Where one turn sends some rows of the set: a few examples, then the rows asked
guvop: [  8  26  15 -12  -2 -30 -41  20 -42 -26 -19 -10]
Kiz: [ -7 -18 -27  14  13  -9 -45  -5  -2 -10 -22  -7]
Nota: [-16 -14 -14  22  27  -9 -40  20 -19 -19  -9  23]
moz: [  0   4   8   8   2 -17 -35  32 -38 -45  -9  18]
pib: [ 22  18   6  -7   3 -31 -34   6 -30 -33 -34 -21]
Deme: [-12 -13  -4  22  16  -7 -43  19 -13 -28   0  23]
bopat: [ 29  32   6  -2  -2 -27 -43  15 -34 -24 -21 -11]
gerop: [  9  21   4   7   6 -19 -30  41 -27 -43 -19  14]
Bos: [-12  20 -39  15  24 -11 -18   2 -20  -4  -3  -6]
vepif: [ 24  -8 -12 -12 -11 -46 -27   2 -33 -23  -4  -8]
Nevil: [ 22   5 -11 -11 -12 -48 -19   0 -29 -21  -2   5]
zom: [ -8   0 -13  24  17 -11 -61 -10  -8  -5   0   0]
nif: [ -4   9 -43   2  -1 -42 -39  -8 -35 -11  -9  -9]
nelob: [  1   9   5   0  10 -21 -21  30 -22 -51 -31   1]
bepu: [  8  20  -3  -1   2 -39 -60 -13 -25  -5 -17 -16]
dukek: [ 12   6  11 -15   6 -28 -11  18  -9 -26  10   8]
gepo: [ -9  13  -2   5  36 -13 -15  23  -2 -27   4  -8]
rula: [  6  -1   3   7   5 -30 -17  43 -27 -35 -20  15]
Vasan: [ -9  16  -6   2  28  -6 -10  19  -3 -15   9   0]
satav: [-20  17 -39  17  32 -21 -30   4 -19 -13  -4  -7]
gimi: [  8  14 -42   8  -1 -37 -23  -9 -36  -8 -10  -3]
deze: [ 11  22 -14   7   2 -31 -46  -2 -24   6 -23 -29]
ser: [ 19  -2  14 -12  14 -31 -16  19 -12 -32   5  -5]
nizas: [-10 -17  -9  20  18 -18 -28  28   2 -16 -10  17]
vigof: [ -3  -6 -28  20   6  -9 -56   2  -2  -1  -9   6]
fud: [ -6  -5 -20  21  20 -25 -58 -14 -13   0 -10   4]
Tezi: [ 16   0  14 -19  16 -28 -20  22 -20 -29   9   0]
Ded: [  6  25  -7  11   2 -24 -62 -12 -30  -8 -12 -20]
nefav: [-17 -14 -16  13  15  -7 -27  24  -4 -36 -23   9]
Raruk: [ -5  -3 -19  19  16 -19 -46   0   4   9 -11  -9]
rit: [ 11  28   6   1  -7 -28 -45  14 -50 -33 -16  -9]
rusil: [ 18   3 -14   3   6 -23 -49 -16 -18  -9 -28 -26]
Nofa: [-21  16 -39  18  25 -16 -25   8 -16 -15  -8 -15]
Sezi: [  0   3 -45   7  -3 -37 -33  -4 -36 -13 -12 -14]
lib: [ 18  -2 -10 -19 -11 -46 -33   3 -35 -22  -1  -4]
nimip: [ -8  11  -4   4  42 -11 -18  23  -9 -24   7  -1]
gir: [ 22  14 -14   7  -3 -22 -61  -8 -19   1 -15 -15]
Tem: [ -7   6   8   2  14 -13 -28  39 -38 -36 -15  14]
Biba: [ 19  23   0  -1  -5 -38 -28  25 -43 -21 -29 -13]
kekit: [-11  -3 -17  21  11  -7 -37  31  -7 -28 -11  24]

nefav goes to Kiz
gimi goes to Nevil
kekit goes to vigof
Now find these:
Raruk goes to deze
bepu goes to guvop
nif goes to lib
Deme goes to zom
gepo goes to Nofa

Where one turn sends some rows of the set: a few examples, then the rows asked
zomor: [ -5 -13  20   7 -12   2  10  33   8 -11  -9 -13   6  -7  10 -21  -2   5
  13 -22]
Pes: [  6 -12  -6  -5  -9  -3  11  -5 -17 -12  14 -13  10  -8  31  22   1 -10
 -14 -13]
lavo: [-15  -8  18  12  -9   1  -8  33  11 -12  -6 -13   9 -11   9 -18   0  13
  15 -13]
Riki: [ 11  14 -18  -8  10  13 -10 -28 -14 -11  -7  19  10  15  -3   7  16  -6
  30  19]
Gamin: [ -8   2  -4   9 -24   5 -18 -12  -9  -9  -7   6 -34 -19 -17   7  -2  12
  -8  14]
ruziz: [ -3  -5  24  12 -21  -1   1  27   8 -11  -2  -9   5  -7  17 -22   5   1
  15 -20]
Feg: [-26   3  18  19  25  16 -11 -26 -17 -14  -9   3   6  -2   6 -11   4 -11
 -10 -15]
Vot: [-12  17   9   1  16 -11  -1   4  13   5  13  25  -1  35   0  -5 -28   8
  14 -17]
miz: [ -5  10 -17  -8  12  17 -12 -31 -12  -6  -1   6  12   7 -11   3  17  -2
  18  29]
lep: [ -3  13  -8  24  -2  -2  -3  -7 -19 -24   0  23   1  -6 -12 -13 -36  28
  23   1]
gim: [  9  -9  -1   4 -23  13 -17  -6  -5 -14 -17   0 -27 -22 -18   5  -5   8
  -4  16]
mose: [ -9  -4  15  16 -20   4  -5  34   2  -6  -6 -12   9 -10   4 -18  -3  -4
  27 -12]
Kar: [  7  24  -2 -13  -1   0  -2  -8  21  14  15  18 -12  33 -12   1 -12  11
   8  12]
silu: [-19  -9  18   1   9  -9  -4  -1  26   0  11  19 -22  19   6  -7 -10 -15
   0 -20]
beg: [ 21  15   5 -22   1  -3   9  10  17  15  -3  -8   0  18  16   3 -18 -25
   1   0]
raru: [-11  -8  13  24  27  19 -11 -23 -17 -20  -9   5   3 -12  19  -7  -5 -13
  -5 -10]
Pugo: [ 10   5   4  11  11  16  -5  -1   4   2 -16  27 -20  21   5 -16 -32 -23
  14   0]
fogup: [ 12  30  -4 -12  -2 -14   3  20 -19  10  -7  -5  16  12   0   0  -3  30
  -5   7]
vak: [  7   3  11 -14  -1   0  -2 -20  16  -1  16   6 -31  25   5  -7  -4  -2
 -17   0]
Zed: [  8   6 -12  24   0  -1   3   2 -12 -23 -10  28  -6  -4 -10 -15 -33  22
  30  -4]
bep: [  9  -7  -4  -9 -19  -1  10 -17  -6  -6  11  -8  11   2  24  28  13  -9
 -12 -11]
liru: [-17   3  21  17  19  15 -10 -27 -15 -13 -14  16  -9 -13  12 -10  -2 -12
 -11 -17]
tuzol: [-28   8   1  11  14 -10  15   6  -3  17  -6  28  33  -6   3  11  -3  -7
   9  -5]
Vuv: [  6   3   8  -1 -20   6 -12 -11  -3 -10 -16  -3 -36 -12 -22   0   1  11
  -5  17]
zumus: [ 10   5 -20  -8  10  21  -9 -21  -4 -12  -8  13  13  -1  -4   6  21 -12
  19  26]
febe: [ 10  11   3   1 -23   3 -20  -7  -3  -2 -19   0 -34 -18 -15   1   2  12
 -10   9]
tipot: [  5  10  -3  22  -8  -9   1  -1 -16 -26  -7  31   1  -1 -10 -20 -29  15
  31  -7]
gutik: [-27   7  -3   7   7 -17  18   6   6   5   0  19  37 -12  -8  16  -7   5
   2  -3]
Rup: [  8  14 -23  -2  16  19  -7 -31 -13  -6  -2   8   4   9  -1   6  11  -5
  27  21]
nesi: [-28   8   2  16  19 -10  15  11   3  11   1  21  32  -4   8  19  -5  -3
  12   0]
rozag: [ 13  11 -13   2  16  -2   9 -14   8  14  -4  19   2  25   9  10 -26 -32
   6   3]
Fof: [ 14  13  -9  21  -5   2   3  -9 -25 -29  -7  19   9  -1 -17 -14 -35  14
  21  -5]
kesuz: [ 10  32   3  -8  -2 -14   8  19 -18   6   1 -14  10  13  -3  -1 -10  31
   3  14]
pugam: [ -4 -17  -3 -10 -11  -6  11 -14  -9 -10   9 -16  14  -3  16  23   6  -1
 -23 -11]
bem: [ 16  21   1 -16  -3  -6   2  19 -26  -2  -5 -18  19   8  -4  -5 -11  28
   4  13]
volod: [  6  28  -1 -16   3  -4  -6  23 -17  -5  -4  -8   9   6   2  -8  -1  38
  -3  12]
Dezod: [-18  -7  20  18  27  16  -6 -24 -11 -22 -13  15  -9  -6  10  -1  -3  -9
 -12 -13]
gop: [  2 -10  -4 -11 -14   1  20 -19  -6   0  11 -18   8  -4  18  22   7 -13
  -9 -11]
zubo: [-24   3  -4  13  10 -13  16   8  -3  11   3  13  39 -13   0  14 -11 -10
  17   5]
Fozug: [ 17   4  12  -9 -16   4   4  16  12   2 -11   9 -26   8   7  -9 -38 -13
   2  -7]

febe goes to tipot
gutik goes to Pes
Now find these:
rozag goes to vak
pugam goes to raru
Dezod goes to Rup

Where one turn sends some rows of the set: a few examples, then the rows asked
fop: [ 10  -1   2  14   5 -30 -50  19  29   7  13 -10   4  -6   5]
molav: [ -7  13  37  18   7   7 -30  -5  12   4   3 -15 -15 -23  -9]
Sepas: [  1  18  19 -22   0  -6 -14  13  56   9 -28  -1 -19 -32   0]
lek: [ 18   0  10  -8   1 -10 -23   4  43  -3 -33   9 -35 -25 -45]
nel: [ 30  -1   8 -15  -9 -25 -33  31  36  -9 -35  14 -10  -9  -2]
nonez: [ 29 -18 -18  22  13  -9 -34   7  19   1  -7 -21 -30   1   3]
riri: [ 20 -31   6  17  -7  -5 -41  13  33   3  14  -7   1 -33   1]
kubav: [ 19 -12   9   8   5 -12 -17  22  39 -11 -51   0 -38 -11 -16]
bet: [ 10   9   4  10   2 -26 -29  15  31  31 -32  -3 -44 -31  -2]
loze: [  9  -6  18  29   7  16 -24  43  16  -5 -11 -19 -10 -26  -6]
sudav: [ -5  32  13  -3   8   7 -35 -14  29  22 -10 -15 -23 -24  -9]
totad: [  7   3   5   2   3   5 -21 -13  44  -4  -8 -15  10 -30 -41]
Finof: [  9   4   6  -2   3 -20 -42   8  50  20 -43  -4   1 -20 -32]
Vab: [ 18  34  11   6   0   6 -24  41  21 -13 -24  -9 -16 -16   0]
vam: [ 29  12 -18   4   7 -10 -22   0  18  27   7  -4  -8   0  -1]
nemut: [ 16  42   9  -1  -7 -12 -28  -6  29  -9  -6  -8 -24  -2  -4]
redog: [ 22  -4  23 -14  15  -7 -37 -22  43   3   4   1 -11 -35  -8]
sivi: [  1 -23  -7  27  -9 -17 -35  18  46  13 -29   1 -14   1  -4]
Zok: [ 12 -16  16  34  -7  -1 -53  11  25 -25 -23  -8 -21 -20  -1]
ritur: [ 11   8   7  10   2  25 -13   8  36  -1  -4  -2 -48 -22 -29]
luzub: [ 14   1   4   8   3  22 -38  -2  36 -10  20  -7 -23  -9   9]
Faro: [ 17  -7   2   2   1 -21 -28  12  46 -16 -21  -6  26 -13 -20]
pok: [ 27  20  36   1  -9  13 -20  12  29  -6  -1 -14 -10 -38   5]
nez: [-13 -23  11  21  12   4 -23  -4  24  26  -6 -10  -5 -11 -10]
nuta: [ 12 -37 -12   5  -1 -15 -38  21  12   9 -10 -10 -19 -34   4]
fufa: [ 39   1  25 -15   8  -4 -14   9  30 -21 -14 -13   3 -33   1]
nurok: [ 18  10   5  13   0 -28 -31  15  34  42 -20  -6   6 -22 -20]
noz: [ 23  -7 -20  -5   8   1  -9   9  15  30 -31  -3 -26 -16 -12]
Nup: [ -2 -25  -1 -12  -8   6 -22  23  36  -3 -31  -7 -11 -47 -10]
Defa: [ 26  13 -15  25   7   4 -46  10  14 -12 -20 -21 -28   0 -12]

vam goes to Vab
loze goes to totad
Now find these:
kubav goes to riri
sivi goes to luzub
nez goes to ritur
pok goes to Finof
redog goes to bet
nemut goes to nel
nuta goes to molav
Defa goes to fufa

Where one turn sends some rows of the set: a few examples, then the rows asked
fomu: [ -1 -18  35 -16   0 -32  62 -19 -14  17 -16  27  24  29   4   9  31  24
   1 -12]
tak: [  3 -16  42  -2   6 -22  61 -11 -29  16 -23  22  15  23   5   9  26  13
  -1   5]
ner: [-15 -22  12  -2  -4 -16  57 -23  -5  15   4  -2 -29 -20 -25 -10   8  25
  33  -5]
ruru: [ -9 -15   7 -30  43 -21  19 -40 -25   5  -7  13  -9   1 -21   6  19  -1
 -25   8]
sor: [  3 -12  37 -20 -20 -18  53 -23 -20  12 -25  30  14  17   4  12  37  23
   3 -27]
fole: [-19 -12  -6 -49  19  -7  40 -23 -27   3   3   1 -29 -29 -31   7  13  14
  -8 -14]
kez: [ -8 -11   6 -44  19 -14  10 -49 -20   1 -12  18 -14  -8 -22   9  28   5
 -22 -19]
fere: [  8  -3  35 -18 -24 -21  56 -33 -18  28 -23  28   3  17   0  14  31  26
   1 -30]
rivav: [ -5 -10  11 -31  27  -8  12 -42 -33   2 -16  13 -19 -11 -21   8  23  -4
 -23  -1]
Nibo: [-16 -22  10  -6  -8 -16  57 -26  -1  14   5  -1 -28 -20 -25 -10  10  28
  33 -11]
zokup: [-17 -23   9  -6  -3 -21  58 -26   2  16   8  -1 -24 -16 -25 -10   9  29
  33  -9]
Dotub: [-12 -16   2 -43  35 -27  17 -47 -14   5  -3  17  -4   4 -22   7  24   8
 -23 -10]
ruri: [-23 -17  -8 -46  34 -17  47 -20 -23   6  10   0 -21 -20 -31   5   9  15
  -9  -4]
Viden: [  7  -7  40   2   5 -25  66 -20 -28  32 -20  19   6  24   2  10  19  15
  -2   7]
Puz: [-23 -15  -9 -53  24 -16  43 -25 -20   5   9   3 -22 -22 -31   6  13  19
  -8 -16]
bal: [-17 -23  11  -2   1 -20  59 -24  -2  16   7  -2 -26 -16 -25 -11   7  26
  33  -3]
midal: [ 12  -1  43  -1 -17 -10  57 -24 -34  27 -30  21  -6  10   1  13  25  13
   0  -9]
fitab: [  8 -10  44  -6 -14  -8  53 -15 -35  12 -32  24   5  10   5  12  32  12
   1  -9]
Fuf: [-19 -14  -4 -42  28  -9  43 -19 -31   5   4  -1 -28 -27 -31   6   9  11
  -9  -2]
fibek: [  2  -9  32 -14  -2 -36  66 -29 -11  32 -12  25  15  31   1  10  25  27
  -1 -14]

fere goes to fibek
zokup goes to bal
ruru goes to rivav
Now find these:
ruri goes to Fuf
fitab goes to sor

Where one turn sends some rows of the set: a few examples, then the rows asked
Rukot: [ 13   1   7 -32   9 -13 -19   5  20  -7  -7   3   5  26   4]
nabu: [ -4 -27   9  10  -5  -5  -4  13 -18 -13   3 -11  19 -26   8]
Lod: [  8   9   0 -27   4  -6 -12 -10   6 -17 -16   9  -7  29  -9]
vupo: [  4  16  20  -2  34   3  -9  16  16  -4 -16   5 -22  26  -3]
sase: [ 13   1  -3 -12  14 -24 -18  -9   7 -13   2  14 -22  19 -19]
viti: [-18  -2  29  11   8  14  -5  24   3  15  -9  12 -13 -32 -12]
Dakab: [  6   8   1 -10  20 -16 -18  -2 -12 -30   2  11 -20  24 -14]
Goni: [ 13   0   4 -27  15   4  -7   5  20  -2 -18   8 -18  29  -2]
peruf: [ 20   6   5  -6   4  -6 -21   7  23   2  12  -2   3  32 -10]
kogu: [-23  10  -6  15   7  -6   2  -5 -36  10   8   4  -2  -7   4]
buta: [-23   6  -5  -4   0  -1   7 -14 -35   9   0  15   6  -7  -5]
Niri: [  8 -16  13  13   0   9 -17  18 -12 -12  16  -9  20 -27   4]
Pesu: [-20 -19  24   6  -7   9   6  28   0  15  -9   3  -6 -25  -8]
Mazi: [-19   0   0  20  14   2  -3 -10 -35   4   5  17   0 -13   0]
reku: [-18   4  22   4   0   6   1  29  -1  12 -11   2 -25 -31 -14]
roz: [ 10  -9   7  11   0   4  -9  24 -12 -11  10 -24  12 -25  12]
Lona: [ -9  -8  21 -12   5  16   9  23   3  11 -19   7 -19 -31 -11]
vel: [ 11   8  17 -14   8  -9 -28  26  13 -10  16  -1   5  28  -8]
Fuz: [-28  -6   4  19   4   3  12  -6 -29   8 -12   8   3 -10   1]
kapez: [ 10 -14   8  -5   4   5  -5  15  -9  -6   6 -18  29 -21  17]
pubu: [ 17  13  13  -1  25  -5 -11  -1  28  -6 -20   0 -17  18  -8]

roz goes to reku
viti goes to Mazi
vel goes to vupo
Now find these:
pubu goes to sase
Goni goes to Lod
nabu goes to Pesu
kapez goes to Lona

Where one turn sends some rows of the set: a few examples, then the rows asked
furo: [  7   6 -12   7 -17  15  14  17 -18 -10   6   3 -17 -12  -8  24 -34  13
 -14 -11]
Mosuk: [  6  -2 -11  20  -5 -10 -17 -16   0  25  -7  -9  17   5 -21   2  33   2
  14  -5]
lalo: [  5  10 -17  -3  -1 -12   3  11  -1  -6 -36   9 -13 -24  34  -6  -2  14
   2  -7]
Kanir: [ -2  16  23  13  -4   4  15  21  10  13   4 -10  23  -1  -7  -3 -33  -8
 -10   2]
letu: [ -2 -23 -11  23  10 -24  -9  18   0  -1   6  20 -23 -12   1  19 -22  15
   4   7]
Mav: [  3  24  17  14  -4   9  13  18   8  10   3 -15  16   0 -14   2 -37  -5
  -7   5]
dafi: [  0  -1  -7   0 -26  14  17  19 -14 -22   7   7 -13  -1   4  12 -29  -1
 -18 -18]
tazem: [  1  19  20  15  -2   6  14  20   9  16   4 -12  20  -3 -12   1 -36  -4
  -9   5]
zufut: [ -7 -14   3   0 -22   8  18  24 -11 -10   8  18   0  -7  14   7 -24  -2
 -22 -20]
miru: [ -9 -25  -8  14  -4 -24  -7  19   5 -21   7  22 -21   4  12   4 -19  -4
   1   0]
fula: [  9  15 -10  20  -7   5  -8 -21  -5  14   0 -12  14  12 -14   1  36 -12
   9 -10]
vova: [  4  -4  -4  10  -8  10  15  21 -18   9   6  12  -6 -24  -4  26 -30  22
 -16 -12]
Kupi: [  8  14 -19  -1  -1 -11   2  10  -3  -6 -37   6 -16 -26  30  -3  -4  16
   3  -5]
gogo: [  8   4 -16  18  -9  -7 -18 -19  -1  15  -7 -15  11  12 -24   2  30  -1
  15  -4]
kas: [ -2  19  21  11  -8   7  15  19  10   6   5 -12  20   4  -7  -5 -35 -13
  -9   1]
noka: [  5  12 -18  -3  -3 -11   3  10  -1  -9 -37   8 -15 -23  33  -7  -2  12
   2  -7]
lumum: [  2 -13 -17  22   4 -20 -11  14  -1 -14   6  13 -32  -5  -5  19 -25  12
   6   8]
tilon: [ -9 -29  -5  18   5 -27  -7  20   5  -5   8  27 -16  -7  11  10 -18   5
   1   3]
nit: [  7  12 -18  -1  -1 -12   3  11  -2  -4 -37   8 -14 -26  32  -5  -3  16
   3  -5]
pavev: [  2   7  -4  19  -6   1  -7 -17  -1  19   1  -5  21   9  -6  -3  40 -15
   6 -12]
kisav: [  1  23  18  12  -9   9  13  17   8   4   4 -16  15   5 -12  -2 -37 -10
  -8   4]
vizi: [  9  14  -9  22  -3   3  -8 -19  -4  22   0 -10  16   5 -15   3  37  -7
  10  -8]
Sizos: [  6   2 -15  14 -15  -8 -17 -18   1   6  -6 -14  11  18 -18  -5  32 -10
  14  -8]
soti: [  7  14 -19  -2  -2 -10   3  10  -2  -9 -37   6 -17 -23  31  -5  -2  13
   4  -6]
Bafef: [ -5 -16   5   6 -11   5  18  26 -13   8   8  22   5 -22  10  16 -23  12
 -21 -16]
kadum: [  0  -6  -9  13 -14 -11 -15 -16   4  11  -6  -7  18  16 -12  -9  35 -11
  11 -10]
muv: [  1  -8  -7  16  -7 -13 -16 -14   3  23  -6  -4  23   9 -13  -5  36  -4
  12  -8]
zumu: [  5  12  -8  18 -10   3  -7 -19  -1  12   0  -8  17  13  -9  -4  38 -16
   8 -12]
Befus: [  6   9  -6  21  -2   1  -7 -18  -3  25   0  -5  22   5 -10   1  39  -8
   8 -10]
dudu: [ -3 -15 -15  17  -5 -19  -9  15   3 -26   7  13 -32   5   2  10 -24   0
   5   4]

gogo goes to Mosuk
tilon goes to miru
Now find these:
zumu goes to fula
Bafef goes to zufut
kisav goes to Mav
noka goes to soti

